(in the rows, 128 means zero)
Each path below is one point turned by a fixed rotation once a step. After each direction that follows a path, write how fast that rotation turns it, in degrees a step (0 if it stays still).
Each turn is a multiple of 5 degrees from 10 to 175, or 0.
Each row of a path follows its step; steps can be skipped.
Rotation 1:
step 4: [137 123 120 138 124 123 128 115 126 127 126 128 124 133 120 130 138 136
 132 122 133 123 134 126 120 125 120 117 126 124 126 124 134 134 120 136
 127 133 123 140 138 123 127 119 137 133 129 132 129 131 138 122 131 118
 125 124 126]
step 13: [136 125 133 124 120 130 128 130 127 139 120 147 126 135 135 129 131 135
 126 127 128 127 129 133 125 122 124 122 122 131 124 138 127 134 112 131
 120 114 128 126 127 125 127 123 132 127 121 128 129 124 122 115 120 125
 133 121 131]
step 14: [127 125 125 128 120 136 117 118 134 128 128 136 124 120 135 131 126 128
 127 137 138 130 125 129 127 142 125 128 120 129 120 129 140 125 136 126
 128 123 118 129 133 125 137 136 139 131 125 130 136 120 135 129 133 139
 133 123 127]
step 19: [124 120 138 116 129 130 124 126 127 129 138 129 124 129 123 124 122 123
 129 132 140 127 130 127 128 120 117 134 126 118 116 128 135 124 135 131
 128 124 131 143 138 123 136 137 120 124 135 134 137 128 122 127 119 121
 133 126 132]
step 22: [125 125 134 120 135 136 123 112 132 134 127 139 125 126 124 132 131 120
 128 135 128 119 121 121 133 133 124 114 125 125 113 140 127 129 132 132
 131 127 122 131 137 130 129 125 132 118 131 121 122 130 131 119 129 124
 136 130 127]
step 24: [131 125 121 114 127 134 124 134 132 118 124 123 134 130 127 130 135 129
 125 137 134 127 136 122 129 134 136 123 130 119 119 134 127 128 134 120
 110 123 141 130 131 130 124 136 130 135 128 132 129 123 120 122 123 121
 123 134 120]
step 27: [133 133 128 122 130 127 126 126 132 126 114 129 127 126 140 127 130 121
 125 128 135 131 137 125 130 129 134 121 126 131 120 125 135 123 132 128
 125 129 120 149 141 116 125 131 130 131 137 134 140 124 132 124 127 123
 130 136 134]
[125 127 127 128 126 128 129 129 128 130 127 131 122 126 128 128 128 130
 124 128 126 129 128 131 130 126 128 129 129 128 127 127 127 129 126 126
 129 128 128 127 128 127 129 131 126 129 128 131 129 128 129 127 130 134
 127 127 128]
20
[129 125 125 129 130 132 126 129 129 129 128 129 128 126 127 129 127 127
 129 126 129 126 125 130 128 127 127 129 130 131 127 129 129 130 129 129
 132 129 132 127 128 126 127 129 131 129 130 126 129 129 129 130 129 127
 129 129 131]
95
[131 126 131 130 124 131 129 127 126 131 131 128 128 127 130 129 129 128
 128 128 127 127 128 127 128 128 127 130 129 127 129 128 130 127 130 130
 129 130 128 126 128 130 129 126 131 126 128 132 128 125 128 131 128 131
 128 130 127]
120
Rotation 2:
step 2: [127 125 120 129 128 139 122 130 132 124 128 139 125 134 138 139 132 134
 128 131 131 137 130 122 139 130 125 133 123 138 136 125 123 137 127 134
 132 125 136 114 131 133 129 133 127 113 119 124 138 133 122 133 134 127
 122 139 125]
step 3: [119 136 115 128 128 135 134 128 135 122 124 130 137 129 128 117 130 130
 136 136 131 124 128 122 128 118 129 126 127 147 126 133 124 132 126 126
 130 126 124 128 118 129 123 130 139 128 144 119 131 126 143 133 127 128
 130 127 120]
step 11: [139 130 125 139 120 121 128 130 126 139 133 123 118 119 126 129 127 118
 135 117 122 127 128 135 133 122 118 128 133 122 127 140 128 110 132 122
 131 131 124 134 130 134 128 125 141 134 128 122 128 120 135 127 133 126
 129 135 126]
step 17: [143 125 134 140 133 139 130 126 122 133 129 132 126 134 136 137 132 128
 131 131 121 122 127 131 130 127 117 124 140 141 129 121 125 131 120 125
 133 126 126 136 127 134 128 137 124 138 137 133 135 124 133 139 125 138
 126 126 135]
step 18: [124 123 129 139 128 113 118 133 127 129 121 119 132 134 140 126 123 125
 135 137 133 133 134 129 124 135 135 112 134 126 123 123 134 125 124 132
 127 129 120 132 121 131 123 128 124 127 146 133 129 131 121 124 133 131
 126 131 121]
step 21: [123 130 124 130 120 118 126 121 137 125 115 132 139 129 124 138 131 134
 129 132 122 132 144 134 130 124 128 133 116 130 132 127 128 126 125 134
 134 124 139 124 134 137 129 142 135 133 130 123 131 132 135 138 135 130
 137 136 130]
step 29: [135 126 122 133 134 117 133 131 115 130 117 115 125 140 127 130 128 118
 119 121 123 132 126 133 127 128 134 122 126 127 118 136 119 126 129 131
 126 128 114 138 128 134 132 131 120 139 128 133 120 133 123 134 125 136
 124 133 123]
[125 128 130 130 130 127 129 129 128 126 127 127 126 127 129 129 124 129
 128 129 128 122 127 124 128 129 127 128 128 128 126 128 126 128 125 126
 128 127 131 129 129 126 129 131 127 128 128 128 126 126 127 126 128 130
 125 127 127]
35
[126 128 126 127 124 131 127 127 129 126 131 128 127 130 127 128 127 128
 126 127 127 125 126 130 127 127 127 130 131 128 130 126 129 129 130 129
 127 130 129 130 130 127 130 126 128 126 127 131 128 132 127 128 130 129
 125 129 126]
100
[127 130 128 128 128 127 124 128 130 128 127 129 129 123 127 128 131 127
 125 129 128 128 132 130 128 129 127 127 129 126 128 125 128 129 128 127
 127 124 131 128 129 128 131 127 129 127 130 128 124 126 129 127 126 129
 129 128 127]
25
[127 126 127 130 127 128 129 130 126 128 126 126 125 125 126 127 129 126
 128 130 129 131 130 126 128 127 128 127 128 132 128 130 128 126 126 129
 129 126 128 130 128 127 131 126 131 128 129 129 130 133 129 124 129 127
 127 126 127]
95
Rotation 3:
step 1: [128 133 118 138 133 134 139 122 126 130 124 126 128 128 127 124 117 125
 127 114 127 142 123 130 125 145 123 112 133 128 133 145 120 124 127 126
 129 136 127 126 127 125 128 134 125 127 122 127 139 122 136 130 129 123
 131 137 119]
step 7: [132 135 133 124 124 132 117 132 134 143 126 129 128 138 128 120 124 132
 123 129 134 123 133 123 130 134 135 121 131 117 121 128 118 130 130 132
 127 127 114 130 121 139 132 129 114 133 136 127 121 144 130 129 132 136
 129 115 130]
step 8: [132 131 123 129 121 117 125 125 135 133 125 125 134 130 136 120 124 113
 124 125 135 132 121 134 138 123 122 118 143 129 129 128 122 128 139 124
 130 127 120 136 131 122 124 119 146 119 119 122 126 120 127 123 127 125
 128 118 134]
step 10: [125 119 134 139 109 139 133 128 125 130 126 134 134 123 129 123 128 129
 132 132 124 134 130 139 117 124 124 133 124 130 124 130 131 138 121 128
 117 128 124 122 133 140 129 144 125 141 124 138 126 133 134 125 124 136
 128 128 120]
step 12: [130 141 118 119 125 115 121 124 118 127 132 118 129 137 120 128 123 130
 121 125 127 132 119 119 120 130 135 123 122 124 138 128 124 135 125 126
 130 129 142 134 126 131 146 120 130 128 126 130 128 125 126 127 145 128
 130 126 131]
step 25: [124 123 125 121 118 128 125 140 132 136 134 129 129 128 123 120 126 127
 137 119 126 125 131 118 133 132 129 121 128 119 119 118 116 137 130 120
 118 133 121 122 120 140 122 143 121 125 136 127 119 123 127 124 123 127
 131 121 136]
step 27: [128 123 122 137 126 121 127 138 120 128 127 134 140 128 129 128 134 136
 116 139 130 127 124 125 121 128 147 118 129 132 132 140 134 122 132 130
 135 125 126 139 136 124 140 129 122 128 128 135 132 125 121 131 127 121
 130 141 118]
[127 126 127 128 130 130 128 128 126 125 130 127 129 128 126 127 127 127
 123 128 127 133 130 127 130 127 130 128 126 127 130 128 126 128 131 126
 130 128 128 127 128 128 130 127 123 123 130 127 127 130 128 127 127 127
 127 129 126]
140
[130 130 129 126 127 128 128 132 129 129 130 131 129 128 129 125 128 127
 131 127 128 132 127 128 130 126 131 127 126 128 125 128 127 127 129 128
 130 128 124 129 129 126 127 127 129 129 130 132 127 128 131 128 128 128
 130 129 128]
20
[127 126 128 127 128 128 128 127 123 125 130 128 128 128 130 129 130 129
 127 131 131 130 129 128 129 130 129 129 128 129 127 130 127 129 129 129
 126 132 132 129 129 128 127 129 129 130 131 132 127 127 126 129 132 127
 129 128 129]
45
[129 131 126 132 126 128 128 131 127 125 128 128 128 129 128 129 127 129
 127 129 126 128 129 127 128 130 127 127 125 130 129 125 129 129 130 127
 130 126 129 133 127 124 128 128 129 129 128 129 129 125 128 130 131 128
 125 130 125]
100
[127 130 128 129 129 129 129 129 129 131 129 126 126 131 128 129 126 128
 127 126 130 128 129 128 128 128 127 132 129 127 128 129 130 129 130 123
 126 129 124 129 127 129 125 127 126 128 129 132 127 127 125 127 127 130
 126 128 128]
100
